In the rows, zero is written as 100.
X: rows in 4 groups, each row roughly a mix of its group's directions:
X (148 x 11):
[118 131 101 90 93 108 105 150 113 69 106]
[129 120 103 101 121 110 130 99 107 148 86]
[77 96 113 101 146 100 76 117 139 96 105]
[65 89 113 101 123 132 82 101 142 95 100]
[138 130 72 79 107 81 118 108 79 106 81]
[124 127 97 122 85 105 121 92 92 146 78]
[131 144 74 94 128 104 119 117 97 110 96]
[126 85 82 140 88 84 114 140 92 107 92]
[106 85 88 104 53 96 116 86 60 119 92]
[92 102 101 79 57 93 77 124 98 68 126]
[124 99 108 80 91 110 72 143 118 73 116]
[110 96 140 126 86 137 121 122 89 94 87]
[91 148 119 101 120 109 102 71 105 118 72]
[67 87 113 105 124 106 76 112 148 92 108]
[152 72 103 123 105 125 103 120 93 103 95]
[134 85 147 109 89 116 112 126 88 90 89]
[82 114 99 113 140 120 85 114 144 102 112]
[99 126 115 105 128 104 90 68 111 138 72]
[113 86 125 102 135 118 80 110 120 111 61]
[131 76 64 122 67 93 114 86 114 94 91]
[94 85 122 77 70 115 106 63 67 83 92]
[126 77 60 132 102 117 91 98 80 77 93]
[71 106 97 63 121 107 71 103 85 64 111]
[86 129 127 73 109 107 87 63 70 103 113]
[86 98 89 136 131 95 77 114 137 113 116]
[74 83 88 60 118 92 120 103 106 85 62]
[110 83 89 75 85 103 110 90 81 102 157]
[123 104 108 116 98 119 89 127 104 84 153]
[59 114 134 85 100 82 108 64 106 88 98]
[123 98 120 85 106 133 106 134 100 58 105]
[70 111 121 102 127 119 88 105 135 86 132]
[89 92 154 121 90 128 106 110 88 101 77]
[92 125 90 95 134 92 99 75 110 135 66]
[130 92 106 130 84 113 123 91 127 136 83]
[60 101 107 85 102 109 60 102 86 65 113]
[112 116 105 101 134 102 87 117 127 116 54]
[107 104 110 112 135 108 95 120 121 103 48]
[100 107 51 77 105 65 89 76 116 100 107]
[94 134 122 80 80 120 104 119 90 65 125]
[109 100 156 107 89 124 120 117 97 80 91]
[68 76 100 120 127 88 73 116 131 120 107]
[114 94 88 133 106 92 118 141 118 135 96]
[111 144 122 99 95 127 101 90 65 98 77]
[112 109 119 83 82 116 73 129 106 73 138]
[110 109 107 117 132 106 89 129 126 100 56]
[120 82 68 115 132 126 89 126 83 81 92]
[120 94 82 109 57 101 125 105 65 122 89]
[67 137 104 69 77 81 85 84 83 103 112]
[76 115 110 90 140 120 89 114 141 92 109]
[93 114 81 101 111 91 141 88 129 105 59]
[99 131 124 87 90 135 69 91 74 108 83]
[99 60 124 121 96 92 70 82 118 74 87]
[126 144 71 90 105 106 126 98 73 114 101]
[136 100 87 94 74 80 119 95 57 107 82]
[120 74 91 92 76 91 99 152 107 86 119]
[116 92 145 114 77 131 111 116 97 87 76]
[137 60 84 110 104 106 89 126 108 105 131]
[119 88 133 92 86 144 102 131 85 102 85]
[52 86 120 66 107 98 112 94 119 103 77]
[95 131 108 103 131 105 104 62 105 132 76]
[86 114 55 95 125 62 93 77 96 103 109]
[91 53 85 113 92 80 132 98 87 116 76]
[121 95 85 84 75 79 116 91 53 115 79]
[79 137 135 89 121 107 115 80 99 126 84]
[84 117 105 120 128 125 91 112 143 93 125]
[113 95 79 97 59 87 120 93 59 122 91]
[85 100 86 97 123 86 105 60 99 139 70]
[137 113 143 96 71 115 77 95 91 103 93]
[111 76 56 139 97 103 93 128 114 108 103]
[92 56 86 93 80 96 91 124 87 73 132]
[72 104 79 121 99 68 109 74 97 134 75]
[129 111 106 94 67 114 121 71 65 80 94]
[138 127 83 128 107 106 91 107 71 99 129]
[116 79 69 135 64 91 104 117 123 112 99]
[50 126 87 70 103 72 97 96 106 91 105]
[80 81 109 56 93 105 87 96 112 93 56]
[84 70 93 140 78 77 98 128 119 88 107]
[100 121 127 150 89 106 75 89 93 101 123]
[81 123 53 94 112 71 95 70 109 102 111]
[123 59 85 86 92 106 106 130 96 67 121]
[79 113 52 91 108 70 93 69 112 107 97]
[104 150 123 95 123 114 90 79 113 118 82]
[121 112 102 78 110 126 93 128 102 62 132]
[119 67 72 142 74 93 95 117 103 94 108]
[82 108 83 104 64 86 94 89 84 88 149]
[92 99 54 91 106 62 76 76 115 104 108]
[53 131 100 75 78 96 87 90 123 111 98]
[56 137 121 88 107 103 103 73 101 102 78]
[89 103 49 98 102 68 90 75 124 93 109]
[79 86 120 73 115 105 144 112 97 93 68]
[113 107 120 89 69 119 100 122 94 57 127]
[113 89 52 120 97 103 80 121 99 124 127]
[114 122 83 78 103 93 128 150 100 118 98]
[133 125 95 106 83 81 112 74 62 86 119]
[103 112 43 82 108 74 87 81 110 98 112]
[113 145 100 87 84 122 75 76 78 102 82]
[79 103 119 98 137 107 80 110 144 81 114]
[96 68 90 128 95 100 68 134 97 93 132]
[60 96 78 134 90 76 115 75 83 101 89]
[79 105 107 104 147 117 77 99 140 93 101]
[121 119 108 71 73 113 123 78 72 73 95]
[89 101 98 113 145 83 77 125 137 107 108]
[90 152 112 103 93 89 73 82 118 123 88]
[73 76 128 125 85 134 91 92 123 88 116]
[117 125 94 133 96 116 72 107 94 84 142]
[133 116 82 95 113 109 134 92 114 136 77]
[135 71 107 126 122 139 96 115 106 104 92]
[135 99 113 65 121 128 79 115 116 78 97]
[140 63 108 117 88 109 114 69 103 79 96]
[135 128 110 118 80 124 85 92 68 111 83]
[100 121 72 66 92 88 122 141 110 117 96]
[99 58 107 119 104 94 73 107 135 92 70]
[124 103 95 67 74 104 119 84 68 91 67]
[87 79 49 111 106 87 123 106 123 77 92]
[103 117 117 119 124 101 90 123 125 122 56]
[77 75 50 120 110 78 109 96 115 97 85]
[122 113 106 64 93 120 107 124 99 54 106]
[141 72 86 123 100 139 81 98 89 100 106]
[70 83 115 70 124 97 135 112 95 95 70]
[85 68 101 77 101 83 124 97 108 107 51]
[77 113 101 83 148 122 88 112 133 102 94]
[124 125 135 87 90 114 88 89 68 124 80]
[132 119 96 114 81 102 132 102 107 134 68]
[93 88 97 96 79 100 126 67 71 106 143]
[55 74 96 68 121 87 110 99 113 104 76]
[121 115 85 60 84 113 112 80 91 82 63]
[135 80 115 129 124 132 103 114 104 126 101]
[84 90 66 93 75 81 111 74 77 91 135]
[143 119 111 106 95 102 70 108 87 97 141]
[109 69 90 99 81 105 113 132 88 61 128]
[93 115 106 105 130 98 93 65 109 144 74]
[80 82 114 136 124 79 77 91 92 117 131]
[108 112 86 105 102 66 116 145 91 128 121]
[61 82 110 85 104 102 131 97 105 111 56]
[92 93 90 120 117 85 117 65 95 150 90]
[90 80 65 107 126 79 127 89 94 130 77]
[116 79 142 117 88 131 102 129 90 90 83]
[74 90 94 73 115 90 75 94 87 57 125]
[81 107 84 124 109 75 111 69 98 142 81]
[80 56 81 120 122 79 112 123 114 85 108]
[105 108 78 104 127 99 133 82 134 135 90]
[147 65 88 128 98 119 98 114 89 87 98]
[90 80 157 119 96 121 108 119 94 97 86]
[67 107 124 91 119 76 94 124 72 68 106]
[130 57 130 102 97 97 119 102 119 73 97]
[93 119 57 90 127 72 82 82 81 116 108]
[81 125 128 71 93 106 84 89 66 72 89]
[126 112 120 71 93 124 81 126 110 66 114]

which group is each row in? (one row of each group first):
[91 116 141 81 101 93 126 64 101 86 75]
S
[99 107 91 82 62 93 79 87 93 79 146]
N
[92 101 102 150 95 95 60 90 95 120 122]
P
[93 84 93 120 143 75 78 123 113 127 96]
K

[80 94 73 87 94 107 132 89 103 111 50]
P
[108 129 112 66 76 127 81 82 93 102 69]
P
[84 123 100 101 145 114 87 109 141 93 114]
K
[143 89 101 113 125 129 126 95 105 109 72]
S
[71 84 117 82 100 84 115 83 106 105 49]
P
[65 75 109 124 94 129 85 107 139 105 107]
K
[119 90 87 106 64 115 120 86 62 117 75]
K
[114 59 82 82 71 88 106 130 96 83 121]
N
[138 110 72 100 97 104 131 86 115 134 82]
S
[114 112 113 93 81 107 97 157 108 86 126]
N
[100 83 85 50 116 103 107 114 87 93 62]
P
[71 51 129 100 90 96 75 90 110 91 92]
K
[88 112 96 137 112 85 85 139 122 112 71]
N
[92 114 88 92 65 90 131 79 75 94 137]
N
